In the data rows, the value 128 means zero.
Here are some rows, each followed by its group. Groups can overlap.
[ 59  79 189 166 169 191 199 195  79  73 126 182  96 103 140  96  65  21
  88  80  71 128 105 125 107 135 212  92 148 134 125 183 172 168  46 107
 216 134  73 154 100  85 206 104] 1
[129 146 153 110 147 133 117 130 138 137 126 108 130 159 130 171 119 152
  26 111 126 115 118 132  99 116 134 111 128 110 132 122 131 128  78 103
 129 141 128 126 134 104 148 155] 2
[123 162  78 110 120 125  80 110 140 144 163 126 164 164  94 146 171 142
  97 198  78  87 139 165 156 112 116 100 153  85 163  85  87 128 133 114
 118 148  95 108 123 111  87 143] 3
[118 130 141 157 160 107 144 130  99 120 131 139  91 103 127 130 125 127
 137 121 146 137 115 107 143 124 145  96 123 128 148  95 105 139 128  99
 115 103 143 120 104 147 154 154] 4
[165 144 105 119 123 103  86 122 146 128 129 111 114 130 127 117 149 142
 156 152 156 137 112 117 137 141 147 108 167  95 159 110 109 135 154 120
 108 125 110 104 117 123 128 141] 2
[172 120 137 122 162 114 164 171 119 107  89 139  74  95 142 114 122 107
 158 126 176 154  97 111 130 133 145  96 133 132 166 114 115 154 144 114
 121  99 139 137 123 137 115 145] 4
[143 137 102  85 145  66 149 142 125 154 133 117 152 146 116 141 165 140
 121 171 137 128 118 141 123  94 102 154 147  79 151 114 115 139 135 135
 104 125 103 111 136 117 118 147] 2
[158 122 131 132 165 114 104 132 103  95  78 159  86 128 134 120 119 145
 128 118 176 172 108 153 154 112 144 108 145 142 141  85 137 137 137 150
 140  99 177 130 114 137 135 131] 4
[155 180 105  72 171  95 107 103 184 186 168 100 164 165  99 178 173 168
 105 183 124  92 189  80  73 177  98 188  85 130  90 171 164  77 101 176
 118 189  99 149 156 120  92  66] 5
[181 195  89  79 103 103 111  47 198 190 180 104 173 178  65 183 194 183
 101 196 141  60 154 104 110 169  84 165 139  57 120 125 139 101  97 143
 111 179 154 179 104 117  68 114] 5
[104  95 139 152 182 143 114 138 113 117 124 137 144 110 142 125 134 132
 126 123 109 120 105 157 157  78  94  75 158 161 185  36  61 160 126  85
  74 103 137  96 140 128 104 195] 3
[100 132 139 132  95 153 117 144 116 151 147 141 159 132 164 128 122 134
 123 111  71  81 108 151 160 109 142 137 135 132 154  95 101 139 128 125
  96 122 148 101  96 120 118 154] 4
[161 120 121 144 143  90  86 130 106 117  72 117 130 146 169 143 140 129
 109 133 161 154 101 150 125 124 127 120 135 122 156 117 118 133  97 117
 142 158 135 123 123  95 149 141] 4
[100 139  98  94  99 139 117 119 147 151 150 120 161 120 110 154 149 125
 142 121 102  81 154 153 146 131 119 144 123  90 117 117 128 118 141 114
 108 144 125 130 146 148 128 131] 2
[131 130 109 144 160 111 117 106 149 141 109 128 132 125  72 137 151 145
 144 149 126 111  97 107 160 126 109 125 133 103 139 120 112 123 128 125
 126 110 120 115 123 120 135 126] 2
[150 166  71  99  79 117  91 103 193 171 162 108 151 185  65 198 169 153
  82 179 105 111 185  91  35 185  46 185  79 128  73 173 163  71  93 177
 121 203 132 171 192  95 104  66] 5
[135 132 133 113 128 152  96  94 155 125 141 114 137 130 157 163  99 107
 121  67 118 115  60 191 159  64 109  75 133 146 177  73  69 176  64 110
  58 153 120  87 108 107 133 182] 3
[161 162 139 122 143 103  67 125 147 146 143  86 137 125 122 120 140 143
 165 115 118 111 128 107 120 147 129 138 143  99 125 127 153 105 158 141
 118 113 130 149 123 179 126 128] 6
[129  99 145 134 103  58 166 152 125 132 102 161  74 132 140 114 106  90
 133 136 146 157 148  66  99 160 170 144 143 114  95 165 180 112 115 103
 178 149 159 175  75 141 164  74] 1
[115 149  83 110 107 169 143 110 146 159 160 117 167 160 140 141 154 142
 126 151  93 101 101 167 145  84 124 137 120  95 160 120  69 128 149 107
 111 142  90 115 140 131 133 154] 2
[112  73 171 179  85 166 156 187  79  90  72 182 107  95 170 117  90  80
 133  74 151 180  68  74 117 153 181 132 164 110  95 178 180 144  97 128
 215 120 125 162   0 128 191  91] 1
[133 139 124 113 135 155 144 106 142 144 159 111 164 168  99 149 127 136
 101 142 115 120 108 146 117 118 106 134 155 114 137 114 133 118  78 114
 100 156 117 123 128  80 115 149] 2
[178 149 124 125  20  95 100 110 127 143 131 133 107 153 146 149 168 145
 105 158 175 162 154 111 114 141 140 125 137 110 114 134 121 137  97 157
 138 149 128 163 104 145 120 139] 6
[ 96 166 121 103 114 133 114 122 140 137 166 114 162 144 110 155 130 129
 123 108  98  96 101 120  95 152 129 142 137 110 128 114 141 118 126 132
 162 153  73 142 114 137 118 108] 6
[123 125 141 142 145 103 117 147 130 122 109 141 104 114 194 139 130 134
 135  96 131 144  68 104 141 124 142  87 117 142 148 117 101 141 135 107
 126  99 110  81 128 135 118 154] 4
[147 158  71  90 128 166 137  84 167 173 150  91 166 165 103 154 155 150
 128 161  93 104 128 143 132 124 106 140 141 107 148  79 118  97 131 103
  80 136 107 120 125 120  96 165] 3
[ 74  66 184 198 159 164 176 213  72  85  98 188  49  79 142  67  79  37
 128  36 129 176  68  95 153 129 210  68 201 162 144 162 149 172  83 103
 218  95  79 120  96 133 213  96] 1
[161 187  71  99 120  95 107  72 172 185 147 111 148 164 110 143 169 191
 131 123 148 118 186 137 114 139 116 176 114 110  79 114 137 121 148 107
  74 161 166 111 140 148  87 111] 5
[112 158  83  72 128 163 100  65 171 174 184  91 183 198  94 189 147 182
  93  86 109  24 172  91  90 152 129 169 107  73  79 114 139  93  71  99
  86 196 146 139 155  85  60 128] 5
[157 128 137 144 147  73 117 142 119 114 102 137  80 132 107 117  72 116
  62  48 162 173 146  80  85 168  94 134  73 154 107 164 164 128 105 159
 145 164 122 158 172 104 126  91] 6
[157 130 124 138 153 117 130  94 149 141 138 133 139 137 113 132 110 156
 133  80 137 115 141 107 114 135 109 146 103 122  47 132 148 115 161 139
  74 110 179 151 153 135 123 123] 6
[140 148  98  85 178 120 117  84 169 163 138  96 162 154 130 161 169 171
 123 174 141  96 166 161 132 133  72 158 128 114 130 114 105 115 141 137
 104 158 110 123 149 135  75 114] 5
[ 74  79 167 138 163 162 141 163 103  79 138 157 149  73 144  74 106  90
 173 129  64 137 123 114 174 139 171 123 153 132 117 162 151 143 167 123
 167  85 137 135  96 161 158 128] 7
[ 86 132 115 127 111 137 120  94 151 132 175  96 161 163 134 169 130 127
  62 133  93 111 151 117 107 138 134 154 123 122  73 146 145 101  93 151
 140 186 156 130 132 107 104 108] 6
[118 134  93 158  99 175 137 116 134 128 153 111 167 151 122 153 142 142
 101 126  83 108 159 117  99 138 142 159 123 103 110 148 163 112  83 110
 152 170 122 162 128  95 118 126] 6
[172  85 135 136 150 114 130 125  99 120  94 143  80 110 110 111 152 113
 115 158 181 154 135 132 128 131 131 132 120 120 157 107 109 137 137 148
 129 125 110  92 114 131 108 162] 4
[131 125 135 140 148 135 107 152 125 103 126 137 130 185 125 161 136  95
  62  96  98 101 115 125 120  94 129 100 123 141 153 114 126 135  46 110
 129 153 107 104 125  85  96 126] 4
[112 134 147 132 123  79  91 147 119 128 143 139 125 148  99 155 154 119
 121 136 129 152 105 153 135 112 119 104 143 146 159 103 109 126  93 120
 111 141 132  87 138  80 139 150] 4
[178 199  71 103 114  85  67  72 167 196 183  49 148 170  99 148 187 192
 167 142 118 126 137 162 145 141  72 156 123  66 137  73  82  77 165 130
  96 142 114 165 128 188  96 161] 5
[149  73 181 183 170  58 154 184 125  73  56 175  37  99 208 107 106  58
 139  96 205 197 105  95 154 106 189  39 171 149 154 130 115 180 123 117
 160  79 120 104  60 117 181 123] 7
[118 149  98 132 114 133 153 106 119 148 116 133 125 169 179 153 127 129
  97  80  98 130 144  74 103 183 147 178 141  99  99 174 184 109  88 137
 155 173 107 188 111 128 143  96] 1
[115 146 112 134 111 167 130 110 136 157 153  96 158 128 134 148 122 153
 131 147 118 111 141 123 145 148 113 140 117 114 141 117 135  93 128 148
 118 132 120 133 130 133 126 126] 2
[ 96 117 115 122 114 111 117 152 134 125 126 145 135 103 154  22 122  95
 171 160 131 123 131 171 139 106 131 100 148 128 117 120 101 137 175 123
  80 107  79 101 125 148 131 154] 4
[165 181  78  47 117 128 114  84 196 184 188  37 179 174  47 190 191 178
 115 184  93  39 148 114 132 121 106 160 120  79 143  95 112  97 146  79
  80 164  85 154 120 137  51 145] 5
[108 153 112  94 114 143 111 116 144 146 164 120 162 139 110 123 127 157
 180 138  98 111 115 137 148 160  98 160 114  99 110 144 135  88 165 139
 151 113 187 156 123 181 131 111] 6
[112 117 121 127 125 130 120 162  99  66 119 145 149 120 157 139 127 122
 126 152 109 118 154 137 130 121 149 137 139 132 110 157 145 141 118 128
 149 148 114 111 108 107 153  80] 6
[ 96  95 165 164 133 176 187 155 110  95 109 171 123 103 151 123  99  58
 109 104  71 133 154 183 139 102 171 123 165 134 110 148 115 175 109 114
 178 153 117 104 111  80 177 143] 7
[129  95 161 142  99 141 192 136  99  79  89 153  74  90 140 117 103 125
 151 115 160 152 182 123  66 188 102 163  79 200  85 192 170 121 133 215
 172 130 153 170 185 147 126  91] 1
[ 37 141 135 125 125 171 100 138 106 120 162 100 177 144 153 114 142 113
 151 123  34  51  97 161 165 109 140 117 153 137 163  99  87 157 148 117
 138 110 128  87 128 133 135 131] 4
[178 146 126 119 114  58 117 130 154 135 116  86 132 154 127 139 140 134
  76 115 183 144 128 120 139 121 102 100 125 130 144  73 118 126 126 103
 104 132 107 135 125 133 111 161] 2
[ 74 103 171 155 160 162 180 152 132  95 121 183 117 122 161 120 103  99
 115  86 121 149 126 114  99 116 147 134 111 173 107 120 109 126 109 130
 140 142 197 144 149  91 139 100] 7
[152 180  64  79 137 141  67  72 166 184 171  59 168 172 103 166 162 199
 118 160 137  87 169 114 103 153  65 174 133 110 120 107 153  71 121 135
 121 148 160 190 128 156 123 131] 5
[142 162 109  94  90 114 107  99 161 171 157  80 162 170 103 149 157 157
 135  67 118  81 177 117  95 155 122 175 103  99  85 117 151  88 144 144
  80 173  95 144 147 135 101  96] 5
[162 189  78  65  35 111  80  84 176 174 184  80 179 173  99 166 168 195
 144 129 124  60 143 171 150 129  89 154 135  90 148  85 109  93 149  95
  86 141 103 154 123 143  81 150] 5
[104 130 115 125 111 156 168 138 122 141 169 117 168 114 154 100 142 119
 151 145  98  96 108 175 159 106 127 111 145 125 157 127 121 166 166 107
 100 107  66 128 128 153 126 179] 2
[162 182  78  99  95 103 137  84 136 182 171  22 155 175  90 149 157 159
 144 170 131 101 166  91  95 163  98 181  90 103 125 156 159  83 160 174
  96 149 125 179 175 156  92 108] 5
[100  79 174 157 143 158 135 154  99  90 119 165 132  95 172 107  94  66
 163 138 145 162  75 144 200 106 186  96 173 114 181 114  97 174 156  35
 131  90 103  39  87 128 172 150] 3
[118 137 145 119  99 128  49 140 103 122 138 130 100 125 110 104 138 138
 142 131 137 141 143 197 137 124 124 154 147 125 122 114 121 128 135 139
 104 134 153 101 120 141 141 150] 4
[175 153 105  79 145  99 154  94 157 146 121 108 142 166  72 160 154 145
  76 115 135 111 164 144  90 139 116 159 128 120 103 148 135  97  97 137
 115 189 117 141 138 100  81 118] 2
[100  66 189 199 158 133 179 200  57  66  89 200  59  73 194  49  84  37
 160 131 168 196  51  91 176 118 193  68 191 160 163 173 143 191 156  57
 208  65 117 101  60 137 218 108] 1
[135  90 175 154 148 103 169 160  79  90 112 160  96 117 140  96  94 103
 101 111 156 175  92  91 123 102 212 104 164 146 148 139 128 139 101 123
 185 117 107 133  75 107 176 145] 7
[152 132  98 130 117 117 149 119 127 141 141 123 120 148 142 160 160 149
  88 144 154 142 139  48  79 174 138 183 148 103  90 164 182 101  78 135
 140 182 148 192  81 135 133 108] 1
[158 117 139 151 111 137 139 113 136 141 121 141 117 130 132 120 142 140
 144 154 164 142 108 132 151 112 131 108 150 128 161  99  92 121 121 128
 115 107 177 115 138 139 128 166] 4
[104 125 105 116 117 160 130 125  94 141 153 120 173 107 146  86 151 122
 170 152  83 108 178 111  73 189  89 169  66 151  73 179 181  83 176 200
 136 117 146 177 195 156 120 108] 1
[145 139 124 148 145  99 117 136 146 137 109 139 135 110  72 135 110 134
 141 133 160 149 151  66 137 159 142 140 143  99 114 154 155 101 115 135
 165 141 103 148 100 107 149  74] 6
[100 134 139 140 179 135 144 144 113 107 131 133 152 122 146 117 149 125
 166 126  64 111  92 151 188 109 140  24 155 103 192 103  87 158 135  85
 111 113 128 101 114 137 135 158] 3
[147 171 102  57  95 123  80 110 177 166 155  96 149 156 130 165 157 172
 123 185 148 123 158 141 123 135 106 140 120 114 134 120 115 112 157 151
 100 144 170 128 150 164 101 147] 5
[149 117 159 136 148  95 160 138 122 122  94 128  59 110 116 132 110 127
 118 115 150 149 108 157 151 112 129  81 164 114 168  95  97 149 105  90
 121 110  79 108 111 123 139 168] 3
[133 130 151 107 111  79 123 119 125 122 140 108 117  99 146  86 157 119
 155 145 139 139 141  86 143 150 134 132 150 103 125 142 146 115 170 125
 155  99 125 139 111 179 131  80] 6
[173 128 126 119 103 107  96 136 122 144 109 117  80 103 122 128 119 149
 135 111 160 164 135 100  85 159 138 152 103 149  79 148 131 126 131 150
 111 103 153 126 147 152  87 126] 6
[163 139 118 110 133 120 117 125 146 144 124 100 130 146  79 146 132 153
 115 138 181 123 135 164 132 139 109 158 135 103 114 117 146 109 131 146
 136 130 122 151 130 150  81 108] 6
[121 107 147 151 107 150 153 134 116 130 129 145 137 132 144 149 134 147
 105 131 129 130  92 104 135  72 138 108 135 151 163 114 105 151 101  90
 129  99 130  92 130 111 139 149] 4
[155 160 124 116 150 111 107 130 161 150 133 111 128 103 122 111 164 138
 196 165 131 101 126 104 154 112 106 134 152 114 146 107 128 126 199 135
 100  90 122 148 123 179 126 128] 2
[207 174 102  90 139  85  74 106 183 165 138  67 125 193  90 188 168 164
  76 136 201 120 151  80  66 176 113 165 135  73  90 137 167  88  71 135
 104 189 107 176  75 100  87  91] 5
[145 157  93  94 111 120 117  79 147 135 155 111 158 137 144 123 125 138
 174 121 124  96 115 196 189  64  78 108 152 117 174  66  69 146 176  90
  21  85 110 104 128 177  96 212] 3
[108  79 179 203 143 133 123 188  65  57  56 201  80  79 154  49 113  90
 141 129 143 189  92  91 170 109 217  68 177 103 130 171 151 186 144 103
 196  47 120  96  60 114 212  96] 1
[ 91 117 137 132 152 181 123 110 119 146 133 126 141 132 136 161 130 134
  76  74 109 133 157 107  66 155 127 154  57 132  85 154 154 133  64 150
 151 175 122 146 177  66 128 120] 6
[152 141 121 113 156 103  86 113 140 141 112 128 128 117 127 146 142 143
 169 129 154 123 146 130 157 126 134 132 128 103 128 127 118 118 170  99
 133  79 122 118 123 166 108 137] 2
[ 67 148 121  90 114 153 153 110 144 141 164 111 152 144 107 175 113 136
 112 104  83  96 151 162  95 124 124 146 135 120 128 110 105 109 123 125
 111 146 103 123 130 145  96 143] 2
[133 165 129  79  95 137 111 125 144 157 165  91 159 168  57 141 134 150
  97  86 105 111 108 146 114 118 109 138 155  99 139 122 145 101 115 135
 111 153 150 144 128  95 128 131] 6
[145 141 109 119 130 114  37 113 142 151 147 126 137 137  90 141 146 145
 156 172 146 120 131 100 117 141 122 137 125 117 132 142 146 112 160 123
 129 122 125 141 104 168 115 126] 6
[163 142 129  85 177  79 125 152 119 144 112 123  91 128 116 111 110 142
 155 111 179 167  97 107 146  78 109 100 111 107 160  85 101 133 160 114
 104  95 122 123 111 148 133 157] 2
[129 117 137 136 159 130 154 134 132  99  98 130 128 114  72 100 122 107
 101  86 141 152  75 168 177  56 162 104 176 117 178  90 101 183 118  79
 131  99  73  60 114  85 144 157] 3
[112 137 154 127 114 130 141 130  99 120 133 126 125 117 140 143 134 127
 128 158 112 151 123 170 151 118 158 140 128 122 144 122 115 133 123 128
 126 142 130  87 134 117 143 149] 4
[112 110 143 140 111 169 130 132 167 120 131 126 135 159 158 155 146 116
  93 145 145 133 146 104  85 143 109 138 111 188  95 157 139  97 109 146
 157 164 135 149 165  85 135 100] 6
[121  95 174 165 191 123 153 162  94  90  64 145  74  79 138  49  79  99
 180  58 121 152 112 191 185  84 116 111 130 170 134 125 109 175 167 137
 138 113 151  96 144 153 141 154] 7
[150 186 102 110 103 135 130  99 158 182 143  91 157 165 132 174 125 171
 142 166 118  68 152 123 132 138 119 125 135 122 128 117 128 109 153 139
  96 127 103 118 132 152  87 120] 5
[129  90 167 140 141 107 151 149  99  73 112 170  80 120 127 141 106  99
  97  74 143 183 152  91 114 156 166 154 160 120 103 183 180 143  56 120
 205 146 103 163  75  20 190  80] 1
[170 114 124 149 135  85 120 158 110 117  98 145  86 146 113 148 103 119
   0 108 190 167 123 123 123 124 131  96 145 139 137 130 128 161  97 130
 118 148 150 133 114  85 149 143] 4
[169 154 109 107  90  90 114 116 165 161 124 120 104 180 107 175 138 173
  52 126 171 148 149  66  95 173 102 163 114  95  65 156 169  88  71 153
 160 180 178 169 108 107 141  96] 5
Which 4 groups are nearest to each row below, nearest first, going by the distance to the group's nearest row?
[123 164  83  90 130 117 148  94 142 166 171  86 175 168 103 174 158 157
 112 138 102  75 208 114  57 183  98 183  48 110 103 161 170  55 133 180
 131 174 144 171 175 141  81  80] >> 5 2 6 1
[152 132 137 151 117  99 167 154 113 125  94 135 125 135 161 144 113 116
 109 121 159 148 115 130 130  89 127 111 139 148 144 120 115 133  93 117
 133 127 130 146 117  85 123 162] >> 4 3 2 7
[143 156 105 130  85 111 123  84 149 157 121 104 137 151 142 171 155 165
  93 169 148 135  68 185 159  89  98 104 141 130 174  20  69 161  97 107
  67 157 160 111 120 120 120 189] >> 3 4 2 5
Which 5 groups are nearest to each row below, nearest first, going by the average distance to the group's rows?
[143 157 112  57  99 147 123 106 166 168 175  67 173 164 119 170 167 145
 142 126  89  75 112 135 154 129 106 132 137  99 159  85 118 137 148  99
  86 134  66 128 111 153   3 137] >> 2 5 3 6 4
[147 122 109 107 130 123 123 130 103 117 141 126 123 139 136 120 157 147
 131 166 133 137 197 130  90 193  98 188  85 158  90 183 186  77 146 218
 154 154 180 162 189 145  96  80] >> 6 5 2 4 1
[161 174  98 110 130 123  59  65 183 173 164  86 146 139 122 168 181 174
 123 140 126  92 173 100 114 147  78 146 103 117 103 134 141 101 123 148
 115 156  99 148 158 147  96 104] >> 5 6 2 4 3
[100 132 121 132  90 141 161 138  94 107 131 154 125  99 154 107 113 136
 174 108  98 135 137 170 159 116 122 120 137 146 157 127 105 157 161  95
 129 103 161  96 132 153 131 162] >> 4 2 3 7 6
[138 117 118 107 114 130 154 138 140 139 140 135 128 139 149 139 136 138
 123 169 115 104 179  95  20 191 136 184  20 166  90 165 187  97 101 202
 171 172 146 173 177  95 101  86] >> 6 5 2 4 1
[155 157  98 116 141 180 135  94 140 171 168 104 177 192 113 189 155 155
  41 162 115 111 151  91  79 170 113 179 137  66  57 161 169  93  46 148
 157 204 117 188  96  66 137  66] >> 5 6 2 4 1
[104 114 145 134 133 117 148 136 134  90 116 148 104 120 160 114 110 119
 121 100 153 139  82 139 123  98 147  96 141 110 132 107 109 148 128 107
 108 141 107 111 125 148 133 161] >> 4 2 3 7 6
[100  73 178 175 197 117 167 186  90  73  64 190  96  73 196  80  90  90
 126 118 175 210 112 104  85 131 144 125  90 209 114 125 154 148 126 186
 154  99 132 135 181 104 137  96] >> 7 4 1 6 2
[145 137 148 149 125  95 132 154 119 107  98 154 120 128 149 104 119  85
  93  58 166 154  60 175 160  89 116  75 152 164 164  99  40 163 101  90
  58 113 164  75 138 104 123 200] >> 4 3 2 7 6
[118 149 131 122 145 145 114 122 132 128 138 104 149 128 148 111 130 136
 149 133  78  87 126 111 120 150 109 137  95 141  90 161 137  97 153 172
 121 117 130 115 153 135 133 128] >> 6 2 4 5 3
Group 1 spreads out most along one direction. Which 3 other groups' directions of most spread are closest to that one, closest first?
3 7 2
Group 4 spreads out most along one direction. Which 3 other groups' directions of most spread are closest to that one, closest first?
7 5 3
Which 4 groups are nearest to each row below, nearest first, going by the distance to the centre of the group?
[108 130  89 113 139 133 139 132 147 161 129 111 149 110 158 100 149 157
 179 149  93 104 131 104 125 148 124 138 145 103 114 144 135 105 183 114
 133  90 130 151 108 185 120 111] >> 2 6 4 5
[149 141 105 110 139 120 100 125 140 128 143 117 149 110  94 130 147 159
 149 129 133 137 141 132 135 155  56 117 128 114 128 122 133 115 156 154
 115 130 141 169 138 137 135 114] >> 6 2 4 5
[135  79 170 154  85 114 107 157 113  47 102 167  67  79 116  91 103  90
 187 129 172 183 128 141 135 131 122  96 120 185 144 114 112 160 180 123
 155  73 103  96 152 178 153 149] >> 7 4 1 3
Group 3 spreads out most along one direction. Which 3 other groups' directions of most spread are closest to that one, closest first?
1 7 2
Which 3 other groups have their centres nearest to the centre of group 7, nearest first?
1 4 3
Which 5 groups are nearest to each row below, nearest first, going by the distance to the group's nearest row?
[133 117 137 116 130 130 128 122 125 135 116 143 107 132 125 148 106 125
 118  91 133 139 161 135  95 168 136 160 133 120  79 177 181  97 128 137
 180 161 117 191  75 126 139  91] >> 1 6 5 2 4
[166 172  64 119  73  58 104  94 154 168 168  74 155 185 122 191 157 178
  70 151 161 108 168  86  85 169 106 182 111  73  95 146 157  55 109 141
 138 180 122 183 117 104 108  91] >> 5 1 2 6 3
Which 5 groups are nearest to each row below, nearest first, going by the distance to the centre of the group?
[ 91  99 178 158 187 148 194 163  57  47 119 164 128  35 144  37  47  73
 156 111 109 155 168 128  95 150 119 152  99 196  95 170 157 118 167 196
 151 103 151 160 200 158 157 100] >> 7 1 6 4 2
Which 3 other groups have their centres nearest to the centre of group 6, nearest first?
2 4 5
Group 5 spreads out most along one direction. Which 3 other groups' directions of most spread are closest to that one, closest first?
6 4 2
Which 4 groups are nearest to each row below, nearest first, going by the average distance to the group's rows?
[ 59 103 182 171  99 147 137 182  72  79 138 151 104  95 170 123 106  73
 135 121 121 139  87 137 156  89 180  60 169 151 168 120 128 178  78 103
 170  99 120  92  81 135 191 118] >> 7 4 3 1
[161 148 115 110 103  73  80 113 147 148 116  91 120 150  79 146 119 136
 101 100 167 130 121 128 117 139  89 134 123 130 103 117 143 121  88 135
 126 160  85 111 134  95  81 139] >> 2 6 4 5
[ 59 103 164 183 171 188 199 174 106  85 116 185 128 103 138  59  84  90
 128  96  64 137  39 153 156  84 153  68 172 128 161 148 121 171 118  79
 145  79 114  92  75 107 192 114] >> 7 4 3 1
[112  85 190 154 185 103 176 171 125 103  98 172 107 114 149 114  94  58
 115 104 126 142  60 156 170  89 171  87 179 125 166  79  40 185 126  66
 129  79 128  24 111 120 170 141] >> 7 3 4 2
[140 153 115 122  99 133 148 127 160 125 129 108 137  99 130  80 127 122
 185 104 135 115  68 107 164 106 129 138 135 130 134 127 109 137 177 103
 131  79 151 128 120 176 139 154] >> 2 4 6 3
[135 189  64  65 128 135 117  79 185 191 197  67 188 194  47 181 187 195
 105 151 102  60 151 125 114 152  84 138 128  85 163  85 137  71 128 123
  80 149 110 170 104 123  75 133] >> 5 2 6 3
[ 49 125 137 116 107 192 107 140 122 135 174 135 167 150 140 130  99 107
 121 157  18  81 131 100  95 153 156 144 111 146  85 162 162  97 101 146
 136 178  85 137 134  95 133 120] >> 6 2 4 5
[142 132 133 122 111  58 128 146 116 117 124 130 107 120 125 114 103 113
 144  91 133 126 112 130 146 121  89 114 148 128 130 114  97 141 112  73
 129  99 144 115 117 135 133 123] >> 4 2 6 3
[ 91 120 153 149 172 163 144 162 134 103 116 154 120  95 146 104 103  58
 154  80 115 155 115  80 132 126 142 123 148 122 122 157 154 128 149 123
 162  90 132 128 104 147 155  80] >> 7 4 6 1
[133  95 153 127 145 107 149 130 140 107 141 114 107  99  72 130 134 122
 160 115 118 146 139 114 114 148 122 146 133 110 114 151 121 133 143 137
 147  85 128 128 100 185 137 118] >> 6 2 4 7
[ 91 110 147 177 191 150 130 160  94  85  84 154 120  65 156 114  79  90
 115  86 124 130  82 168 177  78 149  68 125 180 161 125  40 181 128 132
  96  90 150 108 111  91 143 174] >> 7 4 3 2
Which 3 other groups have their centres nearest to the centre of group 2, nearest first?
4 6 3
Which 3 other groups have their centres nearest to the centre of group 1, nearest first?
7 6 4
Which 3 other groups have their centres nearest to the centre of group 4, nearest first?
2 3 6
